In the rows, zero is written as 128.
One turn moves each row of this set onto another row. After a few examples, where does it send each row asked below?
Legok: [143 114 136 107 120 120 154 127 150 133  98 132 126 131 162 133 107 154
 155 131 141 130 108 110 140 114 154 142]
falun: [151 106 108 121  98 133 151 121 153 124 118 156 100 155 156 126 131 134
 119 132 121 122 144 151 130 140 141 151]
fodes: [149 124 150 122 150 159 151 139 148 114 129 152 109 148 149 129 106 128
 134 165 111 105 145 173 174 144 144 137]
suz: [140  94 118 149 135 114 153 135 125 122 130 161 143 129 140 153  96 147
 141 124 123  96 139 161 143 156 149 133]
zovo: [110 136 139 128 129 113 146  98 147 150 149 129 132 163 137 116 113 122
 150 112 132 143 110 148 151 132 165 100]
zekez: [132 134 139 107 148 101 155 150 118 123 126 151 124 117 166 132 113 148
 147 155 110 110 157 146 151 148 161 113]
gebon: [110 124  85 127 153 136 141 129 136 141 129 125 146 141  81 132 106 150
 133 143 138 113 130 148 171 127 146 131]
vifut: [134 122 151  88 145 148 163 126 121 129 139 150 121 132 133 130 134 131
 122 123 126  95 121 160 152 173 154 120]
rur: [156 119 115 110 137 123 132 119 150 157 127 147 128 130 165 111  95  99
 148 166 115 136 145 154 146 133 136 119]
rakef: [130 112 113 109 145 127 168 104 153 131 111 141 140 164 105 141 125 149
 133  86 126 148 130 132 152 149 130 120]
Fuzo: [105 129 109 124 159 132 137  99 148 134 125 160 107 150 112 140 141 129
 164 125  90 130 128 119 142 131 147 140]
vip: [135 129 126 110  97 154 162 129 162 124 114 124 124 134 131 116 119 146
 145 147 130 146 128 185 142 132 154 158]
Likav: [171 131 129 113 150 142 131 116 137 106  99 131 118 124 137 154  91 130
 154 133 137 122 145 156 156 155 170 136]
Tul: [116 115 107 118 147 142 151 115 137 151 126 122 123 149  85 128 139 169
 133 126 110 137 129 152 124 152 121 107]
Nosat: [149 129 127 114 118 128  99 121 161 130 124 144 115 155 125 143 113 148
 145 136 110 137 160 179 133 158 128 126]
Reb: [118 121 142 103 133 107 140 127 165 141 100 164  93 146 141 140 124 147
 126 140 100 150 150 162 165 125 130 110]
lag: [122 110 118  99 140 104 158 132 131 136 143 136 131 129 106 149 134 129
 118 108 118 107 111 129 155 145 158 113]
las: [104 123 101 124 161 138 141 102 144 137 119 162 111 150 113 139 133 133
 169 132  91 127 131 117 143 133 140 144]
pef: [105 135 134 129 127 114 148 100 145 156 149 129 135 160 130 121 106 121
 145 117 130 140 111 155 153 141 166  95]
Ruran: [146 119 159 119 154 157 157 138 150 119 137 150 108 151 148 127 112 125
 141 162 110 110 148 172 172 145 138 133]
Zor: [145 115 138  89 151 114 135 116 142 148 113 146  96 163 132 106  97 164
 124 151 124 106 128 148 165 154 124 104]
ref: [142 135 136 126 132 143 135 123 154 143 107 139  99  87 122 130 128 121
 140 168 117 136 152 144 149 141 149 133]
Nuga: [146 130 120 101 153 120 157 132 163 152  89 121 139 130 142 116  79 159
 144 133 118 141 117 144 159 150 151  98]
fini: [131 129  97 125 136 132 148 134 147 160 129 105 143 141 125 114 113 122
 118 171 122 140 124 145 165 117 154 129]
Rebi: [127 146 138 140 124 127 145  96 152 166 115 150 111 135 131 111 118 117
 156 128 134 150 136 135 163 113 157 121]
badak: [117 122 128 119 168 151 123 124 128 143 138 152 126 163 120 111 146 147
 163 121 124 116 114 170 163 128 146 104]
tekal: [141 125 126 124 163 131 117 126 122 109 115 138 106 149 146 134 135 153
 168 130 127 103 116 184 151 145 157 140]
Gim: [151 137 139 107 160 111 138 127 150 140 129 133 115 114 125 112  92 142
 138 172 147 115 135 151 144 100 158 137]
Somin: [135 126 134 107 149  94 157 153 117 120 122 150 128 120 158 129 111 149
 141 152 118 116 160 148 149 147 161 108]
rer: [168 133 132 113 143 134 129 118 133 107 106 137 125 120 147 148  88 135
 147 133 141 125 146 155 160 155 174 138]
Fitof: [115  88  99 148 147 123 153 102 156 132 117 142 132 140 111 158 102 139
 156 124 121 117 122 174 142 156 154 145]
bal: [119 107 112 113 141 114 136 102 148 143 122 144 127 164 113 144 120 142
 149 103 126 131 123 128 125 137 102 106]
nokan: [154 120 116 103 140 117 135 125 146 157 135 144 128 142 160 109  94  99
 145 164 116 142 146 153 144 133 137 116]
Ziki: [108 126  89 126 140 135 148 131 136 142 128 119 144 142  80 133 109 148
 123 145 142 115 130 155 172 132 152 129]
Besu: [128 108 108  92 118 151 162 121 127 154 103 162 119 144 152 120 122 162
 134 157 119 118 154 151 145 110 139 122]
konu: [112 122 129 123 171 151 127 123 128 140 132 151 123 163 125 108 144 150
 175 126 121 117 112 173 149 130 144 108]
namo: [147 134 135 112 161 111 145 122 148 133 124 130 111 114 116 117  84 146
 135 170 147 116 141 147 142 102 157 133]
Biso: [112  98 105 148 151 123 146  98 154 133 119 143 136 138 109 154 100 139
 165 122 119 121 122 179 140 157 156 140]
mub: [141 129 131 101 111 159 144 137 125 123 122 136 119 112 128 113 119 170
 155 129 152 120 133 133 145 141 131 148]
lut: [118 112 124 138 145 130 163 126 160 133 119 129 136 190 108 149 111 159
 143 119 108 137 114 163 138 127 135 114]
nerop: [137 137 137 134 137 150 135 126 157 143 103 135  99  95 125 131 134 117
 149 163 119 139 157 140 149 143 141 129]
sovu: [123 118 130 107 126 131 150 127 134 151 108 127 113 157 166 123  94 167
 149 164 140 107 117 161 118 138 154 127]
pon: [102 141 109 102 150 126 145  99 143 138 119 150 127 118 112 133 102 132
 156 166 109 134 141 133 134 103 139 152]
pul: [127 123 127 128 145 107 155 120 163 153 124 118 115 173  92 123 118 156
 148 110 141 132 105 160 136 141 130 125]
kez: [126 114 123  92 134 110 156 133 125 138 144 137 131 129 104 146 137 129
 120 102 127 111 112 130 153 142 158 109]
zaz: [154 131 130 105 146 154 135 130 178 117 130 133 139 126 113 138 103 167
 138 131 104 140 148 156 150 111 129 137]
mufi: [102 130 120  98 149 124 159 123 128 139 116 120 126 158 105 142 133 177
 160 113 114 139 126 153 156 136 122 107]
selug: [150 132 136 129 142 117 147 134 173 120 122 124 135 113 123 124 110 173
 136 134 119 109 137 119 127 164 134 121]

Fitof -> Ziki
vip -> mub
bal -> lut
Now these:
gebon -> lag
selug -> Nuga
vifut -> Rebi
rur -> fodes
nerop -> Likav

One turn moves each row of this set onto another row. After a few examples, where does it send each row asked below?
Bag: [150 127 141 128 121 108  90  94 114 159 113  89 173  92 196]
zoke: [167  89 159 143 122  82 130  86 115 152 115 121 167  63 208]
Rez: [160 108 174 161 109 104 129  75 100 152  96 107 169 112 168]
muko: [153 139 121 161 132  69 121  99 110 133 124 105 162  76 194]
sovo: [128 104 112 147  99 105 120  99 114 158 137 141 161  95 174]
doso: [117 141 124 134 117 102 116  80  95 130 128 109 159 131 183]
Rumef: [164 134 140 150  98  84 141  74  77 128 110 103 163 114 193]
Vapa: [140 101 193 141 133  96 133  69 100 133 135 120 160 100 191]
zot: [138 111 152 132 102  77 130  50  83 117 127 133 161  89 200]
Felo: [139  84 142 146 150 132 133 109  84 132 123 125 162  97 198]
saneb: [134 123 119 158 133  70 113  72 121 121 118 130 167  70 192]
kipuz: [135  90 123 146 123  90 115 113 108 127 150 119 157 121 199]
Zas: [144  74 134 155 127 129 133  79  97 150 117 132 179  80 191]
Rufa: [109 123 138 123  97  90 107  74  92 147 140 119 160  97 185]
ruke: [168  88 127 158 120 133 141 107 104 131 132 122 163  94 185]
fidu: [115 105 119 150 139 101 121  89  97 164 122 123 181 120 196]
bini: [127 131 124 153 141  74 102 104  98 125  99 123 156  76 187]
gir: [139 121 130 126 119 119  80  89 128 123 105 117 160  97 181]
rofa: [153 108 183 138 125 112 131 105  93 126  94 138 150  92 212]
guviz: [137 112 126 142  86  83 102  78 101 128 131 100 165 121 186]
Mevik: [134 122 148 132 159 114 139  87 117 127 109 150 148  80 197]
tada: [142 123 140 121 135 110  99  73 134 129 142 106 169  94 207]
voki: [175 127 165 149 114 122 154  91 114 134 106 131 156  96 205]
Sisin: [174 111 135 159 133 104 128 107 116 124  78 116 158 108 188]
zazu: [157  99 169 152 117 111 136  66 113 128  88 142 171  95 212]
manem: [129 140 144 130 113  98 130  81  70 115 102 136 144 106 180]
sasa: [146 121 171 145 121 122 132  85 110 115 114 136 140 113 159]

Rumef -> zot
Mevik -> Sisin
voki -> zazu
Now these:
gir -> Bag
Rez -> Vapa
ruke -> Zas
Rufa -> doso
fidu -> kipuz
saneb -> bini

One turn moves each row of this set onto another row. After a few examples, where does it send each row asked below?
kuda: [151 140 121 121 145 154 119 110 153 152 135 133  90 130]
tafa: [156 118 131 107 144 167 124  95 145 137 161 111 100 142]
Teren: [157 129 127 117 129 159 126 111 139 156 134 141  88 140]
Zuf: [127  96 135 134 117 127 114 147 170 137 123 133 103 120]
tud: [160 105 136 112 118 108  94 109 142 129 139 119 153 124]
Vibet: [116 106 125 117 118 169 127  98 126 122 151 104 141 152]
popi: [138 148 111 121 150 155 118 103 163 141 129 131 107 126]
Zuzo: [124 120 142 134 134 165 127 112 132 151 180 103 113 130]
ter: [134 131  99 129 110 156 110 110 130 143 118 143 134 156]
mal: [140 123 111 132 103 163 121 111 130 148 126 146 118 157]
guvo: [151  94 133 138  93 133 123 112 158 121 163 118 141 120]
dig: [132  91 154 105 101 160 132 144 149 139 125 118 141 141]
vos: [129  93 136 122 120 129 114 143 175 125 113 130 107 125]
gofaz: [134 117 146 122 135 151 109 113 107 163 166 112 124 143]
batim: [126 116 150 120 132 156 133 146 180 146 144 109 127 110]
fafut: [150 107 129 141 103 115  99 119 145 141 159 123 153 115]
tezet: [157 115 137 137 118 115 103 118 155 143 164 119 134 104]
keb: [128  98 136 118 128 120 103 143 169 130 105 128 113 125]
numeb: [129  96 138 130 118 121 105 152 158 146 120 138 108 126]
meber: [143 111 115 117 120 158 104  99 111 143 145 122 144 162]
buri: [150 107 130 133 110 127 121 109 175 119 160 113 138 109]
kad: [153 121 120 123 112 164 124 113 132 153 133 144  98 152]
mab: [171 101 149 111 124 111  99 112 142 136 146 122 133 119]
fum: [126 111 150  98 135 153 129 134 174 128 119 106 140 120]
gaz: [141 102 168 102 121 145 117 147 140 157 126 119 133 135]
danur: [131 105 141 103 124 157 113 103 106 140 145 109 132 155]
sizo: [131 113 105 117 122 166 110  91 132 121 140 112 147 157]
ket: [126 116 145  98 140 138 108 139 157 142 111 111 157 123]
Kop: [165  88 147 109 103 129 121 106 154 117 146 118 130 128]
Kuno: [105 125 116 136 132 161 115 105 132 136 160 100 147 137]
dumo: [135 115 162 118 131 144 118 155 153 168 142 116 128 118]
Pez: [135 140 105 122 159 151  99  95 148 140 156 108 132 130]
Fud: [117 119 135 123 123 139 105 150 153 153 125 118 166 125]
rovu: [115 106 138 129 101 157 127 151 155 145 133 116 156 131]
pefa: [132 119 138  95 160 152 110  94 132 133 146  96 126 136]
lesom: [131 113 141 109 143 166 133  97 147 130 163  95 111 133]
Vofi: [120  99 124 137 112 128 108 146 171 130 118 135 122 123]
fiz: [131 143  99 120 142 155 111  98 157 130 116 131 124 134]
gori: [126 139  96 121 125 153 109 102 143 135 112 136 136 146]
nuku: [149 113 128 128 126 172 127 105 133 148 172 116 104 145]
Doguv: [149 113 121 131 118 162 111 110 113 161 165 124 124 153]
talap: [152 130 123 104 165 150 104  94 143 142 153 107 113 134]
sozef: [124 103 130 130 124 117  98 148 164 138 112 132 121 123]
Sego: [126 128  97 130 138 165 110  94 149 125 151 110 147 139]
Kovi: [155  97 135 110 116 124 114 103 162 107 139 112 144 123]
Daluz: [123  88 132 128 108 131 113 142 169 126 109 133 119 133]
mas: [130  89 137 120 113 123 104 144 156 133 109 136 115 135]
suzus: [118 135 124 118 157 142  96 103 126 145 154  99 143 131]

dumo -> ket
Doguv -> talap
tud -> Kop
Now these:
Zuf -> sozef
Teren -> fiz
lesom -> Kuno

One turn moves each row of this set onto another row. After a few examples, where does it send each row asked below?
mego: [117 118  94 127 120 135 119 122 128 132 129 127 138 141 133 147  99 177
 145 144 103 154 165 111 140 150 138  99 111 133  93 151 143 129  65 128
 154 112 151 165 124 148 129 120 134 131 152 128 111 133 160 157 125]
mezi: [117 116  98 136 102 102 121 121 157 109 169  98 172 127 122 170 123 144
 131 121 118 139 136 148 108 134 125 123 119 121 149 160 144 100  97  99
 120 152 137 148 120 138 129 124 132 147  86 126 125 119 140 177 108]
sagib: [ 99 114  64 110  89 146 131 131 142 132 156 108 114 135 146 135 155 172
 143 128 121 145 160 118 152 114 140 120 150 109 129 131 135 105 104 131
 150 147 115 147 121 144 119 129 101  94 112 123 105 148 125 146 115]
bevub: [122 148 100 114 115 121 112 115 179 112 139 161 116 155 109 157 122 166
 142 134 157 165 154 111 154 156 136  93 157 128 148 158 141  92 126 142
 138 125 136 140 109 167 160 113 109 106 115 131 103 131 138 139 123]
zal: [129 140 117 157 110 117 130 124 170 114 131 117 121 146 123 144 111 120
 138 123 149 124 121 136 152 134 108 139 147 137 164 131 168 147 100 144
 126 132 111 124 121 157 143 114 112 148 126 115 133 164 118 128 119]
Nezor: [124 123 129 146 132 124  85 110 125 117 159 121 146 159 112 175 118 171
 143 121 138 148 142 139 119 132 119 114 157 134 143 154 152  94 133 139
 137 167 149 114 131 139 150 117 141 144  95 112 114 125 132 165 106]
sibok: [128 131  81 126 124 130 100  92 137 112 145 135 116 157 115 143  91 181
 145 158 132 174 147 130 161 153 125  89 123 133 133 146 152 112  98 137
 144 102 152 138  89 165 141 131 123 130 132 113 110 148 122 159 115]
sitiv: [121 121  98 129 128 138 115 115 123 135 136 131 136 140 126 144  94 180
 133 147 107 163 164 111 140 145 144  99 116 127 102 153 140 129  65 128
 149 113 153 164 109 151 124 118 142 134 151 125 109 129 153 164 129]
zaf: [ 92 180  86 120 102 104 134 111 147 128 164  92 115 136 119 165 122 172
 131 138 128 133 126 126 136 153 133 143 139 100 167 148 148 127  91 130
 119 130 122 180 111 131 100 124  98 144 109 128 126 179 136 160 117]
dilol: [ 94 110  77 110 103 102 113 123 140 133 155 115 106 121 139 139 135 161
 145 134 131 141 132 123 150 135 146  95 161 106 141 131 128 126 123 137
 146 128 152 152 152 139 112 115 107  96 116  96 117 145 123 161 147]
netid: [119 127  92 122 130 143 120 121 146 123 163  85 181 155 102 169 121 158
 143 131 108 125 144 139 104 150 138 123 120 130 132 169 157  97  83 133
 126 145 143 139 122 132 118 116 129 149  92 126 113 116 146 157 121]
sizub: [105 127 106 172  88 129 128 119 148 118 137 104 141 174 141 160 114 148
 131 114 134 133 155 136 162 150 127 143 141 109 133 132 160  80 103 163
 122 177 150 150 139 119 116 113 130 142  86 146 108 124 142 147 116]
sabol: [ 94 163  96 115 109 136 141 110 134 134 155 119 134 155 101 167 128 184
 141 120 113 124 127  98 133 153 118 139 161 112 137 160 143 131 108 148
 138 119 101 164 123 122  88 129 126 146 108 124 142 172 147 153 119]
Sipan: [123 157 126 153 113 127 118 124 145 116 134 124 152 139 131 138 111 146
 146 131 158 123 144 149 163 142 118 127 158 138 146 147 160 160  77 140
 125 117 113 124 138 170 135 124 125 138 140 132  97 161 147 121 130]
duvuk: [ 98 138 117 164  96 109 128 102 129 114 120 103 164 152 137 184 123 150
 144 139 119 148 142 159 159 144 142 114 138 113 133 125 164 100  92 155
 123 141 147 167 164 121 105 121 141 140  97 146 118 130 152 134 115]
fon: [110 131 110 113 114 105 127 121 171 130 111 147  99 120 114 161 140 154
 118 137 147 158 147 104 136 142 158  97 138 105 143 150 137 103  94 129
 130 148 127 159 112 156 148 116 108 146 101 126 143 136 129 172 146]
pog: [108 138 120 158 112 119 123 130 116 131 147 136 116 157 113 143  92 173
 130 136 165 160 121 141 129 141 119 141 122  98 156 154 145 105  75 139
 129 144 136 130 136 139 148  76 135 137  99 155  99 156 131 123 103]
nupas: [115 112 119 166  73 102 115 108 138 114 120 110 154 145 121 157 132 142
 141 124 130 141 146 121 167 159 120 124 139 106 164 145 155  92 117 147
 109 135 164 135 150 131 107 126 142 143  79 141 105 139 129 143 132]
Pov: [138 167 105 125  87 117 118  96 156 130 136 108 123 135 126 163 145 157
 112 121 120 151 143 107 158 173 133 103 151 133 149 108 134 129  92 155
 134 160 147 127 105 152 123 109 120 115 103  96  82 155 137 149  94]
Bipoz: [125 124 119 129 124 137  92 104 114 118 139  88 163 153 103 174 127 173
 158 149 120 137 137 133 115 145 135 106 139 134 142 173 163 104 107 143
 139 141 147 123 123 151 123 127 144 161  91 122 117 125 133 146 109]
sevo: [120 156  98 111 119 124 115 107 175 106 140 166 110 153 105 161 115 165
 133 143 153 164 156 116 149 152 137  93 152 121 143 157 142  97 119 140
 133 126 133 140 103 167 165 116 112 113 108 125 111 139 135 150 128]
taf: [126 114 131 153 110 121 128 133 117 132 137 142 131 167 104 148 100 169
 133 142 146 151 109 127 132 151 113 149 118 105 153 163 143 120  87 146
 129 115 139 127 138 135 136  93 158 134 104 128 122 154 114 122 115]
did: [116 139 129 128 112 131 128 138 121 150 123 133 149 161  96 152 118 168
 121 137 137 148 117 151 139 142 130 149 102 112 146 151 142 120  70 150
 123 107 113 138 144 145 130 109 152 144  95 137 123 146 127 120 105]
mobuz: [111  97  56 127 113 133 115 134 134 131 138 112  95 162 135 148 141 162
 155 150 111 133 142 119 153 149 148 114 138 116 145 129 141 127 125 149
 153 149 149 139 118 138 114 127 116 103 132  97 123 150 127 143 112]
salo: [ 91 140 110 154  97 101 138 128 127 122 149 139 134 140 116 139 103 162
 134 138 155 166 111 158 131 157 115 121 122 103 163 147 138 121  85 137
 123 121 109 140 148 146 133  81 143 152  84 146 116 150 146 144 115]
suv: [117 149  98 141  92 128 137 109 148 128 145 108 121 112 123 178 125 193
 109 111 127 111 119 114 153 139 149  88 140 134 112 113 148 125  78 134
 157 161 145 156 106 123 113 119 118 117 109 117 133 157 133 142 100]
dedan: [103 140  77 107 101 126 104 120 136 135 144 122 112 144 127 160 129 159
 152 135 127 148 145 119 151 119 166 107 164 109 137 138 124 115 124 139
 157 145 147 148 139 154 116 113 115  84 133 124 104 138 149 124  86]
vob: [118 133 104 164 115 145 122 124 144 135 161 127 146 141 118 117  96 155
 155  98 151 128 127 131 162 132 112 136 151 139 132 132 170 143  72 144
 136 136 111 122 124 152 108 115 127 150 140 130 110 154 134 139 113]
ratu: [110 113 100 159 107 106 125 117 135 103 139 116 154 163 120 166 111 159
 146 116 105 132 137 141 171 134 103 121 134 127 133 126 177 101 115 149
 136 126 152 158 148 107 112 122 137 136  84 137 126 121 116 134 114]
ledo: [122 158 121 153 120 132 140 139 172 127 136 132 136 134 107 154 123 125
 146 110 145 128 131 114 132 131 140 141 151 130 153 134 170 136  80 142
 124 151 107 139 136 145 125  90 119 135 141 143 120 156 139 115 115]
ginod: [114 134 124 161 105 111 122 133 140 129 132 113 132 108 111 133 106 141
 156 115 142 118 117 113 142 133 135 125 143 128 145 141 171 160  74 132
 135 132 126 143 141 152 103 102 131 163 139 141 132 154 131 134 128]
Fuva: [131 121  77 124 125 125  98  94 140 119 136 129 116 159 113 140  98 178
 157 154 131 171 142 131 166 159 123  88 120 142 134 139 157 111 101 138
 148 102 154 136 101 162 138 133 114 129 136 112 111 149 125 151 107]
lefe: [107 126 116 116 103 102 122 127 174 138 111 135  98 118 127 157 139 153
 122 129 154 155 142 106 141 141 157  95 140 112 145 150 137  97  97 134
 130 146 135 163 121 158 150 114  99 139 105 125 140 135 130 168 149]
vep: [103 151 118 125 138 129 104 122  97 150 131 125 114 159 113 166 133 201
 130 126 118 119 146 106 149 142 113 139 159 114 142 157 144 143  96 146
 139 137 129 153 128 122 109 142 123 150 123 121 121 178 143 149 124]
Pozek: [135 141  88 127 103 113 109 119 134 117 134 119 119 137 139 156 136 174
 118 113 107 122 148  99 172 160 101  87 151 138 136 139 142 150  76 138
 147 147 158 126  99 145 123 122 118 123  89 108  82 152 129 138 107]
Suse: [113  99  95 134 100 139 145 124 160 145 134 139 127 130 137 152 133 158
 137 115 116 178 142  94 130 132 146 111 127 120 110 139 138  97  69 129
 141 147 113 168 112 142 116 114 129 139 131 125 143 130 140 174 121]
numul: [115 140 109 145 110 123 106 113 135 125 128 119 164 153 103 163 130 159
 137 112 121 136 160 137 173 131 124 126 132 116 149 133 170  80  97 147
 115 135 162 140 156 117 118 125 124 123  84 157  84 136 130 118 114]
tenif: [115 104  98 126 113 136 144 119 155 144 131 144 126 131 121 151 126 159
 124 119 114 176 147  89 129 134 149 111 129 112 113 143 133 105  71 123
 144 147 117 167 101 143 115 113 135 145 129 127 143 124 139 177 121]
tava: [104 119  80 108  86 138 121 118 132 138 124 109 126 132 134 152 142 148
 136 146 102 130 162 119 139 138 148 106 135 113 127 135 113 131 120 137
 146 120 139 137 157 150 121 131 119  99 128 109 115 160 166 148 126]
Dulos: [118 143 113 144 118 105 101 101 110 140 150 136 116 157 127 168 127 177
 128 122 124 163 138 115 154 139 101 147 163 108 172 142 129 134 109 123
 126 137 133 146 113 132 111 140 128 134 136 114 109 189 138 155  90]
bifa: [ 97 138 104 137 109 122 141 158 136 130 147 137 136 162 111 135 112 173
 120 125 140 141 120 157 141 151 112 142 107 114 145 146 147 124  80 149
 128 122  97 149 132 139 135  97 144 153  78 140 125 129 131 141 116]
Sebep: [105 171 100 140 112  92 121 127 146 122 177 128 118 154 135 168 112 166
 122 124 129 140 147 118 140 159 111 154 157 102 170 152 129 137 109 119
 116 137 143 171 117 127 125 113 114 116 132 123  97 172 150 160 116]
mis: [116 129 124 148 127  98  97 125 138 111 160 123 157 129 128 182 141 163
 133 128 144 152 150 160 116 131 136 114 142 121 158 151 150  96 102 107
 115 175 143 139 133 140 151 121 130 134  98 128 102 127 139 170 113]
losez: [127 156 118 145  79 109 142 122 164 110 147 107 121 122 132 176 143 181
 114 132 128 124 132 103 144 181 152 100 154 132 133 117 144 141 107 147
 144 161 143 157 107 136 121 104 137 107 115 103 115 141 129 152 118]
tupa: [124 135  88 136 106 127 131 101 136 125 142 139 147 120 124 180 139 184
 127 108 110 127 124 107 158 151 123  66 155 138 121 135 140 141  67 129
 145 136 147 133 118 126  99 124 132 108 106 108 106 165 145 133 114]

taf -> bifa
Fuva -> Suse
Pov -> tupa
Now these:
mezi -> Nezor
sabol -> Sebep
sagib -> dedan
ratu -> sizub
vob -> ledo
tenif -> sevo

